One turn sends every row of this set to another row. A few are shown first. Where does it send the rows asked after them?
Q210: 3.285	0.099	-0.594	-2.342	-1.191	1.412	0.297	0.583	-1.454	-0.044	-0.351	-0.561	0.700	1.892
Q825: -1.113	0.319	-0.672	-1.751	0.346	-0.632	1.808	0.081	0.599	-0.890	-0.279	-1.106	-2.780	-2.181
Q666: 2.629	1.255	-1.816	1.476	-0.181	0.416	-1.135	0.480	1.855	-1.222	1.176	-0.952	0.069	-0.810
Q966: 1.936	-0.874	1.204	-0.287	-1.252	1.447	-1.565	0.986	-0.666	1.672	0.864	-0.286	1.745	1.728
Q811: 1.020	-0.693	2.689	-1.871	-0.712	-0.134	1.255	-2.177	-0.974	1.092	-2.550	1.152	0.950	0.821
Q284: -0.321	1.921	-0.907	-2.108	0.932	-1.656	2.254	1.006	0.942	-0.095	-0.108	-0.298	-1.368	-1.852
Q526: -1.138	-0.877	-0.220	-1.306	1.475	0.291	-0.363	-1.191	-0.267	-0.157	1.886	1.623	0.633	2.285
Q525: -2.060	0.397	0.358	2.303	0.090	-0.346	2.183	-0.581	0.384	-1.418	-0.797	-0.086	-1.710	-1.301
Q910: 3.019	-1.816	-1.193	-0.259	0.471	0.943	0.328	-0.941	-0.442	-1.404	-1.748	-0.489	-0.171	2.483
Q43: -0.171	-0.705	1.402	-1.036	-1.391	-0.662	1.493	-0.682	-0.769	-0.324	0.385	2.590	2.005	2.129
Q276: -0.369	1.154	1.529	2.648	0.487	-1.964	0.555	-0.594	2.216	0.349	-0.413	0.861	0.376	-1.857
Q457: 2.372	1.220	-1.844	1.593	0.135	0.498	-1.029	0.586	1.340	-0.697	1.231	-1.515	-0.598	-1.493
Q402: 1.268	-0.711	0.898	-0.176	-1.411	1.680	-1.589	1.216	-1.375	1.416	1.035	-0.745	1.388	1.025
Q307: -1.583	1.034	1.260	1.804	0.140	-1.292	3.591	-0.253	-0.094	-0.316	-0.254	-0.227	-1.048	-0.296
Q555: 1.277	1.473	1.378	-1.429	0.790	-1.811	0.246	-1.736	2.086	0.652	1.230	-0.931	-1.085	-2.553
Q33: 0.975	0.239	1.165	-2.193	2.608	0.096	-1.834	-1.950	0.288	-0.136	-0.745	1.253	-0.684	1.734
Q969: 0.334	2.137	1.348	-0.984	0.031	-1.946	0.031	0.578	1.955	1.470	0.726	0.165	0.020	-2.825
Q311: 1.006	2.568	2.563	2.003	-0.262	-1.535	1.397	-1.824	1.082	-0.048	-0.129	0.186	-0.024	-1.632
Q944: 2.027	0.474	2.648	-1.863	-0.305	-0.840	0.084	-1.526	-0.221	-0.262	-2.347	2.156	0.668	1.570
Q129: -0.691	-0.193	-0.341	-1.202	1.688	1.309	-0.038	-3.134	-0.729	0.610	1.624	0.644	0.892	1.263
Q778: -0.211	1.631	2.169	2.301	-1.297	-0.619	0.186	-1.223	1.321	-0.302	0.189	0.425	-0.128	-2.671
Q786: 2.143	1.800	0.317	2.138	-0.032	0.552	-0.440	1.833	0.214	0.000	-1.798	-1.520	-1.435	-0.860
Q429: 1.777	-2.109	-1.565	-0.043	-1.419	-0.967	0.214	1.676	2.303	-0.577	0.809	-1.024	0.056	-0.987
Q837: 1.205	-1.182	0.362	1.222	-1.700	-0.811	1.279	2.749	0.590	0.171	-1.896	-1.329	-1.015	-0.996
Q251: 0.711	-0.580	0.361	-2.197	2.493	-0.446	-0.392	-2.594	0.325	1.220	-1.137	1.238	-1.961	1.196
Q81: 1.279	-3.084	0.617	1.510	0.377	1.036	-2.117	-0.546	-0.009	0.388	-0.702	-0.733	0.328	1.347
Q873: 2.614	0.695	1.602	-2.365	-0.736	-1.138	0.931	-2.555	-0.155	1.036	-1.476	2.211	0.015	0.508
Q574: 0.679	0.784	1.589	-1.790	2.094	1.122	-0.722	-2.819	-0.841	1.077	-1.671	0.373	-0.367	1.014
Q211: 0.742	1.564	1.216	-1.765	-1.010	-0.894	-0.094	-0.617	1.527	0.165	0.653	-0.532	-1.140	-3.559
Q860: 3.127	-2.084	-1.128	0.064	-0.023	0.723	-0.029	-1.432	-0.631	-1.783	-2.005	-0.711	-0.227	1.371
Q52: 1.796	2.252	0.095	2.112	0.012	0.963	-0.515	2.136	0.430	-0.462	-1.625	-1.092	-0.899	0.124
Q221: 1.531	-1.740	-1.870	0.650	-1.468	-0.843	0.713	1.475	1.665	-0.529	1.156	-1.276	-0.174	-1.554
Q78: 0.853	-1.130	0.484	0.650	-1.255	-0.542	0.814	3.331	0.820	0.133	-2.124	-1.215	-1.036	-0.042
Q632: -0.388	-1.580	0.617	-1.274	-1.143	-0.055	1.918	-2.446	-0.708	0.597	0.669	1.469	2.127	0.970
Q348: -1.759	-0.680	0.005	0.002	1.559	0.253	0.450	-1.640	-0.537	1.611	1.277	1.808	-0.421	2.111
Q608: 0.084	0.596	1.201	-0.128	-1.512	-0.440	1.787	-1.659	-0.917	1.365	0.979	2.821	1.524	1.494
Q854: -1.285	-0.217	0.078	-1.644	1.285	-1.597	2.414	-0.030	0.852	0.327	1.120	-1.310	-2.170	-1.205
Q101: 3.014	0.209	-0.912	-1.737	-1.760	1.392	0.411	0.367	-2.034	-0.648	-0.401	-0.695	0.790	1.110
Q564: 1.626	-2.870	0.535	1.687	0.447	1.001	-1.565	-0.631	0.218	0.338	-0.516	-0.288	0.785	2.263
Q22: -1.020	0.963	-0.817	1.519	1.359	-1.742	2.854	-0.230	1.154	-1.273	-1.290	0.392	-1.125	-0.929

Q666 moves to -> Q101
Q307 moves to -> Q348
Q966 moves to -> Q837
Now these:
Q284 moves to -> Q574
Q825 moves to -> Q33

One turn sends every row of this set to another row. A few are shown first. Where does it send the rows asked after them?
Q439: 0.265	0.065	1.495	0.329	0.098	-2.042	-2.494	-0.696	0.441	1.290	-0.916	0.630	-0.285	-0.948	0.435	2.278	-2.319	1.193	0.373	0.806	-1.095	-0.164	-0.815	2.748	1.062	-1.536	0.702	-2.271	1.606	0.200	1.564
Q147: -0.369	0.585	-3.451	0.104	-0.559	-1.144	-1.545	0.683	0.955	1.077	-0.402	-2.511	-0.458	1.450	-2.168	0.351	5.693	0.195	0.056	-0.619	-0.753	0.286	-0.769	-0.059	0.255	0.720	-0.887	1.070	0.008	-0.053	-0.221
Q853: -2.458	0.076	1.904	1.236	-0.030	-0.895	2.453	1.389	1.268	-0.372	-1.223	0.271	-0.863	-1.224	1.678	0.603	1.224	-0.761	-1.020	1.763	-1.894	-0.315	-1.456	-0.284	-0.858	1.611	-0.307	-1.487	-1.561	-1.556	-0.392
Q750: -1.709	-0.427	0.835	1.279	-2.451	0.745	-0.575	-1.865	0.358	0.424	-2.688	2.955	0.766	0.809	-0.863	-0.809	0.427	-0.326	-0.529	-0.720	-2.010	-1.541	1.792	1.326	0.486	0.065	-0.019	-1.983	-1.588	1.922	-0.520
Q123: -0.284	1.261	-2.457	-1.361	0.075	-1.203	-1.802	-0.605	0.433	2.899	-1.630	-2.222	-0.816	1.442	-0.075	0.152	1.933	0.401	-0.166	-1.288	1.696	1.062	-0.509	1.573	1.921	-1.473	-2.139	1.820	-0.321	1.953	0.924
Q47: 1.248	0.346	-0.498	1.218	0.043	-3.497	-0.469	0.943	0.589	1.094	-0.347	-3.072	-0.407	0.753	-1.083	-0.083	-1.413	-0.411	2.206	-1.246	1.469	1.678	0.586	-0.250	-0.030	0.886	-0.396	2.572	2.121	-0.005	1.656
Q751: -1.149	-0.096	1.842	-1.124	-0.758	-1.249	-0.794	0.687	0.589	-0.615	-0.295	1.758	-0.710	-0.155	1.816	-1.106	3.160	0.548	0.508	2.061	-2.746	0.563	-2.176	-1.570	0.976	0.243	0.688	-0.752	0.058	-0.612	-2.543
Q468: 1.256	-1.322	2.080	-1.757	-2.101	-0.167	1.391	3.243	0.525	-0.410	-0.288	1.247	-0.356	0.584	-1.206	0.419	1.820	-0.535	0.542	-0.973	-0.201	-2.910	1.242	-0.798	-0.966	-0.256	2.976	0.591	0.180	-0.633	-0.635
Q773: -0.448	-0.889	-2.556	-1.284	-0.165	-0.191	-1.869	0.080	0.446	-0.232	-0.273	-2.049	-0.151	0.325	-4.483	-1.636	-1.992	0.077	-0.224	-0.454	0.666	-0.695	0.338	0.230	-0.485	-0.135	2.550	-0.281	-0.527	0.438	2.749
Q501: -1.075	-1.572	-3.016	-1.886	-1.484	-0.465	-1.405	1.172	1.267	2.118	-1.097	-2.317	0.521	0.699	-2.978	-1.242	-0.637	-0.357	-0.629	0.305	0.056	-1.445	0.292	1.391	0.017	-1.028	2.249	-0.660	-0.552	2.425	2.199
Q503: -0.548	-0.437	-1.370	-0.659	0.816	-1.551	-2.960	1.941	1.020	0.269	-0.604	-2.773	-0.970	-1.295	-3.700	-0.780	-2.306	0.046	-1.075	-0.613	0.511	-0.356	-0.979	0.672	-1.056	0.135	-0.206	-0.397	-0.704	0.228	2.398
Q205: 1.748	0.910	-0.191	0.201	0.035	-2.774	-2.336	1.572	0.165	1.645	1.841	-2.958	-1.093	0.739	-1.488	0.373	3.555	-1.337	-0.675	-0.432	1.139	1.111	-0.139	-1.156	0.175	0.987	-0.676	0.811	0.466	-1.234	-0.887
Q416: 1.006	0.468	1.984	0.968	-1.435	-2.872	-0.678	1.087	0.942	1.850	-2.100	2.266	-0.023	0.563	-0.402	0.685	-0.079	0.497	0.093	1.127	-3.077	-1.324	2.809	1.876	1.462	-0.306	-0.030	-2.222	-0.636	0.054	-0.128
Q962: -0.724	0.177	1.644	-1.759	-0.778	-0.579	0.367	0.234	1.266	-0.916	1.386	1.714	-0.765	0.546	1.282	-0.010	2.885	-0.008	-0.967	1.659	-3.258	1.961	-0.754	-1.458	-0.266	0.191	1.914	0.244	-1.301	-0.704	-1.698
Q463: -1.623	0.105	0.646	2.085	-0.407	0.445	1.861	1.657	1.930	-1.280	-1.186	-1.124	0.151	-0.086	-0.356	1.358	-0.398	-0.192	-1.219	1.672	1.249	-1.144	-1.060	1.485	-1.146	0.594	3.257	-0.802	-1.433	0.740	2.437
Q139: -0.909	0.741	0.810	-1.449	-1.232	-0.465	0.003	1.073	1.662	-1.138	-0.091	1.876	0.014	0.566	1.343	0.507	2.376	0.472	-0.966	2.468	-2.476	2.774	-1.168	-1.987	-0.373	0.804	0.969	-0.583	-0.988	-0.632	-1.892
Q64: -0.128	0.313	1.310	1.740	-0.097	-1.213	-0.823	0.678	0.737	-0.286	-0.655	0.453	-0.064	0.776	0.358	1.985	-3.018	1.154	0.159	1.586	2.078	0.107	-1.337	1.244	0.568	0.351	3.028	-0.844	0.353	-0.262	1.952
Q68: -0.402	-0.565	-1.032	-0.323	-2.038	-0.792	-0.461	-2.497	0.084	1.768	-0.096	-3.350	0.866	1.024	-1.303	-1.483	0.725	-1.822	1.271	-2.633	0.620	0.556	2.017	0.284	0.581	-0.639	0.216	-0.215	1.659	2.992	0.848
Q682: 1.673	1.908	-2.524	-1.516	0.028	-1.353	-1.801	-0.827	-0.101	0.846	0.393	-2.046	0.009	1.741	-0.960	-0.980	3.819	-1.354	0.364	-0.671	-0.461	1.047	0.965	-0.087	2.072	1.100	0.728	1.683	1.879	0.620	-0.718
Q548: 0.842	0.996	-2.037	-1.622	0.707	-1.708	-0.299	-2.543	-0.617	1.510	-0.456	-1.982	0.010	1.468	-1.779	-1.093	2.625	-0.851	0.470	-0.368	0.910	-0.075	1.371	0.144	0.273	-1.210	-0.780	2.830	0.678	0.591	2.132
Q54: 0.715	-0.810	0.989	-1.732	-2.381	0.802	-0.316	3.119	1.758	-0.485	-0.615	2.073	-1.401	1.193	-1.046	2.292	0.184	1.832	-0.164	-2.434	0.381	-0.239	-0.010	-0.043	-0.520	0.263	1.103	-1.267	-1.867	0.321	-1.127
Q327: 0.029	0.772	1.235	-2.554	-0.578	-2.093	-1.803	2.197	1.142	-1.160	-2.628	1.415	0.610	-0.501	0.775	1.157	1.202	0.044	-0.592	-1.578	-3.076	-2.452	0.515	0.042	-1.016	0.588	-1.967	-0.265	0.867	0.707	0.019
Q891: -0.777	0.327	-1.089	0.522	-0.883	-0.859	0.270	0.489	0.838	-0.235	-0.770	-5.614	-0.086	-0.026	-2.394	-0.396	1.967	-1.242	0.453	-2.849	-0.673	0.200	1.884	0.356	0.401	-0.779	0.974	0.069	0.206	0.022	1.757
Q658: -2.502	-0.457	-0.157	-0.817	-1.624	0.682	0.697	-2.129	0.487	0.771	-1.238	2.328	-0.425	0.038	1.356	1.419	0.560	0.670	-0.234	0.474	-3.330	1.201	-0.654	0.793	0.974	-0.210	0.276	-2.509	-0.828	-0.705	-0.825
Q79: 0.718	0.551	2.218	1.726	-0.970	-1.351	-0.035	0.700	0.586	1.053	-1.332	3.783	-0.298	1.204	0.318	0.171	-2.884	-0.592	-0.205	0.872	-0.310	0.395	1.588	1.018	0.582	1.516	0.976	1.603	-0.465	0.473	-0.572
Q145: -0.528	-0.134	1.754	-0.648	-0.749	-1.907	0.982	0.078	0.236	1.209	-0.208	1.224	-0.945	0.889	2.449	1.264	0.012	0.272	0.071	1.629	-2.694	0.220	0.307	0.437	2.561	-0.175	2.358	-2.250	0.058	-2.054	-0.537
Q660: 1.699	2.122	-0.164	-0.991	1.187	-2.265	-1.441	1.186	-0.123	1.608	-0.446	-3.809	-1.631	0.658	-0.934	-0.330	1.432	-0.383	-0.015	-0.763	2.652	0.819	0.488	0.359	2.495	-1.190	-0.576	1.146	-0.094	-0.546	1.053
Q134: -0.199	0.476	-1.521	-0.321	-0.267	-1.246	0.104	0.225	0.307	1.843	-0.965	-3.625	-0.367	0.506	-2.807	0.069	3.899	-0.453	-0.528	-0.105	1.851	-0.071	0.385	-0.146	-0.929	-1.781	-1.856	0.719	-1.372	-0.444	2.072
Q776: -1.404	0.699	1.041	-0.251	0.329	0.142	2.175	-2.647	0.042	-1.746	-0.697	1.744	-0.421	-1.171	0.562	-0.542	0.509	-1.182	-0.009	1.064	-3.264	0.356	0.163	-0.415	-0.570	1.336	0.562	-0.926	-0.198	-1.718	-0.005
Q489: -1.779	-0.357	2.097	0.494	-0.918	-0.552	1.985	0.098	0.345	0.811	-0.367	1.980	-0.432	1.084	3.315	-0.081	-0.977	-0.869	-0.467	1.995	0.333	0.555	-1.326	-0.534	0.876	1.916	1.901	-0.580	-0.431	-0.310	-1.145
Q491: -0.737	0.343	2.405	1.851	-0.383	0.108	0.349	-0.441	-0.175	-2.126	-1.726	1.200	0.038	-0.211	-1.732	-1.199	0.452	-1.385	-0.944	-0.922	-2.541	-2.076	2.660	0.280	0.142	0.637	1.826	0.051	-1.711	-1.392	0.474
Q329: 1.873	1.118	1.204	-2.664	-0.328	-0.891	-1.915	0.524	0.765	-2.247	-0.806	2.817	-0.345	0.864	-0.127	1.114	-1.403	1.058	0.055	-2.672	-0.769	0.136	1.012	-0.548	-0.183	1.651	-0.155	-0.363	0.321	0.705	-0.407
Q863: 0.057	-0.861	-0.771	0.536	-1.721	-3.498	-1.287	0.709	1.260	3.679	-0.762	-3.562	0.027	0.527	-0.592	0.591	0.471	-0.037	1.622	-1.358	0.405	0.820	0.523	1.115	0.246	-0.721	-2.100	-0.585	1.467	1.976	0.785
Q827: 0.304	-0.764	-1.275	-2.148	0.137	-2.783	-1.732	1.513	1.002	2.607	-0.434	-2.620	0.337	-0.293	-1.669	-2.009	-1.450	-1.805	-0.669	0.865	-0.406	-1.946	0.787	1.659	0.279	-0.434	1.433	0.278	1.030	2.334	2.232
Q24: -1.624	-0.819	1.824	-1.470	-0.816	-0.275	-0.162	-0.146	0.802	-0.220	0.829	2.198	-1.203	0.287	1.928	-0.925	3.120	0.071	-0.194	1.208	-2.825	1.037	-1.892	-1.173	0.288	0.044	1.439	0.272	-0.933	0.150	-2.456
Q384: 0.080	0.089	-2.165	0.753	-0.409	-0.638	-1.645	-0.979	-0.347	0.484	1.290	-1.200	-0.389	1.855	-2.094	-0.773	3.515	-0.980	0.067	-0.755	2.319	1.162	-1.143	-1.646	-1.033	1.866	-0.275	2.396	0.417	0.179	-0.522
Q680: 0.389	1.221	-1.905	-0.593	-1.254	-0.728	-2.796	0.667	0.600	2.820	0.586	-1.944	-0.355	1.316	0.020	0.362	3.142	-1.229	-1.235	-1.128	1.582	2.192	-0.894	0.113	1.392	0.953	-1.146	0.601	0.480	1.971	-2.060
Q796: -1.783	0.137	-1.997	1.750	-1.100	-0.154	-0.149	1.070	1.381	0.006	-1.582	-3.829	-0.267	0.584	-1.460	0.492	-0.414	-0.323	0.510	-2.729	1.736	2.117	-0.602	0.154	-0.528	0.805	-0.256	2.367	-0.165	0.857	1.319
Q98: -0.730	0.948	1.222	-1.317	-0.965	-0.937	-0.562	0.560	0.770	-1.430	-0.535	2.245	0.111	0.272	1.594	-0.793	2.178	0.386	0.027	2.675	-1.848	1.913	-1.579	-2.313	0.480	1.147	0.727	-0.722	0.270	-0.627	-2.265
Q940: -0.532	-0.416	-1.117	-1.129	0.563	-2.006	-2.870	1.158	0.915	1.827	-0.552	-1.745	-0.201	-0.960	-1.509	-1.747	-3.269	-1.460	-1.159	-0.177	1.076	-0.546	-0.903	1.163	-0.908	0.719	-0.534	0.985	0.319	2.653	1.671
Q465: -1.891	0.166	1.975	3.048	-1.090	-0.032	0.069	2.979	1.469	0.187	-2.260	1.483	-0.934	-0.164	-0.501	1.236	-0.602	-0.228	-2.036	-0.419	-1.168	-0.676	0.219	1.292	-0.469	0.861	0.354	0.841	-3.073	-0.832	-0.327
Q365: 0.210	1.079	-0.715	-0.065	-0.311	-0.004	-0.499	-0.348	-0.421	1.300	-0.436	-2.592	-0.627	1.183	-1.771	-1.072	1.226	-1.229	-0.575	-0.611	4.947	1.323	-0.265	-0.882	0.135	-0.418	-0.773	1.508	-0.854	0.706	0.858
Q840: -0.859	0.386	0.738	0.549	0.249	0.367	2.079	-1.278	1.383	-1.220	-0.801	-1.047	0.708	-1.864	-0.815	-0.250	0.964	-1.933	-1.002	1.007	-1.711	-2.161	0.478	2.363	-1.508	-0.371	2.351	-0.885	-0.059	1.817	2.454
Q149: -1.172	-1.180	0.986	-1.881	-2.339	0.312	0.139	1.445	0.457	-0.108	-2.271	2.354	1.426	0.316	0.680	-0.202	1.706	-1.358	-0.234	-1.058	-0.573	-3.317	0.008	-0.315	-1.887	0.492	0.114	1.827	1.068	2.067	-0.934
Q482: -0.998	-0.250	0.758	-0.340	-0.235	0.079	-0.805	-3.053	0.677	1.057	-0.942	0.774	0.493	-2.053	0.084	0.570	-0.457	-0.921	-0.337	0.213	-2.353	-1.105	-0.222	3.295	-0.481	-1.483	0.136	-1.648	1.352	2.747	1.222

Q205 moves to -> Q682
Q468 moves to -> Q329
Q47 moves to -> Q68
Now these:
Q123 moves to -> Q134
Q491 moves to -> Q79
Q751 moves to -> Q962
Q776 moves to -> Q489
Q503 moves to -> Q827
Q64 moves to -> Q482

